The same turns and mirrors carry the whole set onto itself, and each row onto the other rows of its family. Which rows share a family with each named row? Give them in list order.
These 25 rows form 5 families of 5 rows each.
kadek: [-13 -45  28   6  17  17 -12  27 -18  33  21   2  -2  27   0  19  19 -10
   6   8 -23  -7 -18  -5  23  14  14 -25  -8]
mutas: [ 29 -14   3 -14  33 -11  -2  30 -21   5   5  40 -20   4  -4  31   0 -12
   6 -14   0  20  26 -35 -10  28  -6   9  -3]
noda: [ 31  -9  -3  24  25   9  -5  16 -43  17  19   6 -11   2  -2  -3  18  18
 -14  -6 -25  -3 -17 -25   9  -3  -1   6  11]
Mota: [  7 -29  22  -6  26  -6  -1  30 -15  -4  11  44 -14 -19  18  43  11  -5
  -5  -3   4  31  35 -17   4   6  -8   1   8]
nir: [  1 -12  20  -7  27 -13  -9   1  28  14  16  -1  21 -15 -14  21  -9  23
 -24  -9 -23  -3  15 -28  10   2   5 -11   0]
teg: [  7 -13  12  17  20   5 -14  39 -20  37  18   8   6 -10   4   2 -13   2
  -2 -12 -27  -7  -8 -40  27  28 -11 -20  13]
ret: [  9 -27 -20   7  19 -15  -8  10   4 -12 -16   5 -14   5 -30  23  -9 -33
 -32  11  -3   5   6 -25  11   7   4   9 -11]
mukiz: [ 21  -5  19 -19  32 -12  -1  26   6  31  22  10  15 -17 -15  18 -18   7
  -9 -21 -18   8  16 -31  -5  18 -20   0  11]
gegip: [  6 -16   9  -3  26  -6 -15  10   2  -9  -1  34 -11 -12  15  41  -2   1
   3  -9  10  15  38 -32  10  25  15   0 -12]
vutof: [ 24 -21 -23   7  27 -11   1  24 -28   5   0  14 -27  17 -30  10   5 -28
 -24   7 -23   6  -5 -33  -8   8  -7  12   1]
repi: [ -3 -29  10  27  20   0 -20  22  -4  11   2  10   5  11   4   6  -4   3
 -10   1 -16 -17 -10 -37  44  24  18 -32   0]
zus: [ 23 -37  22  -1  21  14  -2  11 -29  15  14  -6  -6  26 -10  20  31  -8
  -6   1   4   6 -18  19   8 -11  10   6  -7]
Dat: [ 34 -17  -2   2  20  26 -14  -8 -26 -19   3  13   0   9  -2  23  22  10
  -7  -9  16  13 -12   8   6  10  -9   5   8]
gup: [-10 -18   5  -7  19  29 -23   7  -3  -5  12  35  -2  -8  16  40   8   4
  15  -2  -6  18  15 -25   1  43  -4 -17   1]
vode: [  2 -38   5 -11  13   7  -3  22  -9  15   2  -7 -13   6 -23  33   3 -49
  -9  11   9  17  -2  10   6   7  -3  16 -13]
nopo: [  2 -38  -1  12  15  19 -20  17  -9   1   0  15   9  29 -14  13   3 -15
  -6   2 -12  -5 -30 -18  26  37  -8 -35   9]
rored: [-20 -25  31 -15  19  12  -5  13   9  39  36 -10  12  -6 -10  33  11   2
  -6   6 -31   7   5  -3  -2   0   4  -8  -7]
tedo: [  4 -42  -6   7  16 -15   2  34 -15  -6  -6  21 -19   1 -21  27   1 -45
 -37  17  -8  19   2 -15  11  -2 -15   2  10]
Guter: [ 34 -18   2  21  26  -1 -10  -6 -24 -12   0   4  -6  11  -1   9  23  21
 -24  -6   2  -5  -7 -10  21 -13  18   6  -3]
mev: [  4 -16  16 -12  25  16 -11  -9  14   6  26   5  26   5 -20  23  12  29
 -17  -7 -29   1 -11 -13  -7  10 -11 -21  13]
numib: [ -4 -21 -20  -9  12  12 -14   1  11  -8   0   3   3  -8 -31  31  -9 -29
 -23   8  -7  18  -4 -11  -8  23 -22   5   6]
Vako: [ 27 -30  16  17  24  -3   4  18 -35  -2  12  12  -6   4  -1  12  30  10
 -34   1 -10   9 -11   0  15 -27  -8   2  19]
kuz: [ -7 -27  31  -9  24 -16   5  28  13  20  26  13  18 -21 -11  26  -3   5
 -31   0 -30  11  13 -19   6  -9 -19 -15  20]
Vukil: [-11 -25  22 -15  16  18 -10  18  -9  21  20  11 -11 -16  11  45   9 -18
  15   1   5  24  25   0   3  17   6  10 -14]
Veza: [ -8 -43  28  24  18   0  -9  42 -23  18  15  27   2   4  14  13   8  -2
 -12   5 -22   0  -8 -27  39  12  -4 -36  19]

The rest of the family of gup: Dat, nopo, mev, numib
The rest of the family of noda: mutas, teg, mukiz, vutof
The rest of the family of tedo: Mota, Vako, kuz, Veza
The rest of the family of nir: ret, gegip, repi, Guter

The same turns and mirrors carry the whole set onto itself, and each row onto the other rows of its family. Which rows share a family with each named row? Give them in list order.
These 36 rows form 6 families of 6 rows each.
lifak: [ 13   3   3  28  15  -8  33 -20  -1]
bar: [-12  23 -13  -9 -13  -8  -8 -16 -27]
Kipos: [  5  11 -21   4   3 -23   2 -19   2]
dun: [-14  11 -12 -11 -23   3  -2  -8 -24]
Rofaz: [  8  19 -13   5  21  -7  11 -31   3]
figal: [ 2 20  3 38  7  7 43 -4 -2]
luf: [ -1  19  15  22  14   4  49 -11 -24]
tenup: [ -3  23 -25  21   8 -10  20 -15  14]
damob: [ 13  17 -27  -5   0 -11  12 -17   5]
saleb: [-18  16  20  27 -13   7  29  -9 -37]
fali: [ -9  23  14  19 -16  20  39  -7 -33]
zope: [ -4   5  10 -10 -10   7   4 -19 -37]
lobaz: [-14  22   8  -3 -17  20  15  -2 -38]
Gufa: [  5  18 -12  25  15 -23  34 -10   3]
gav: [-3 10 -4 40 -2 -3 39 -5  1]
vuli: [-15  21  14  32 -12   4  33  -4 -37]
Gaf: [-28  28   2   9 -19  20  16  -8 -34]
buse: [-10  26   8  41   8  -1  40 -13 -13]
kun: [-17  23   7  26  -8   9  46   4 -27]
Tuk: [  5  22 -19  26  12 -23  26 -12   4]
Tutan: [  2  15 -24   1   0 -25   1 -16  -4]
gazus: [ -3  19 -30 -12  -2 -15   9  -5  -3]
giden: [ -9  20  16  26 -10  21  37  -2 -28]
gipa: [ -5  20 -12 -18 -11   9  -4  -9 -21]
talaz: [ 12  17 -18  19  13  -8  27  -8  13]
Malad: [-12  25   2  -7 -22  18  14 -12 -38]
koz: [  4  16 -11 -23  10  -9   8 -18 -20]
Nefe: [ 12  21 -16  24   9  -7  34 -16  11]
tez: [-19  23   6  -7 -15   1  12  -6 -45]
sovaz: [ -5  23   3  45   5  -7  38 -11 -10]
sel: [ 10  15 -24  -7   1  -7   2 -11   4]
tes: [  3  20   5  38  -1   9  48 -10  -8]
buga: [  0  19 -17 -19 -15   3  -1 -17 -18]
dop: [-12  25 -14 -14  -5  -8  -8 -19 -21]
babiz: [-21  27   6   2 -16   4  12  -7 -46]
buzog: [-14  23  20  13   1  21  24 -23 -38]

The rest of the family of Malad: damob, fali, Nefe, tes, buga
The rest of the family of lifak: Rofaz, luf, zope, koz, buzog
The rest of the family of dun: tenup, gav, Gaf, kun, gazus
The rest of the family of Kipos: saleb, Gufa, buse, tez, dop
The rest of the family of sel: figal, lobaz, giden, gipa, talaz

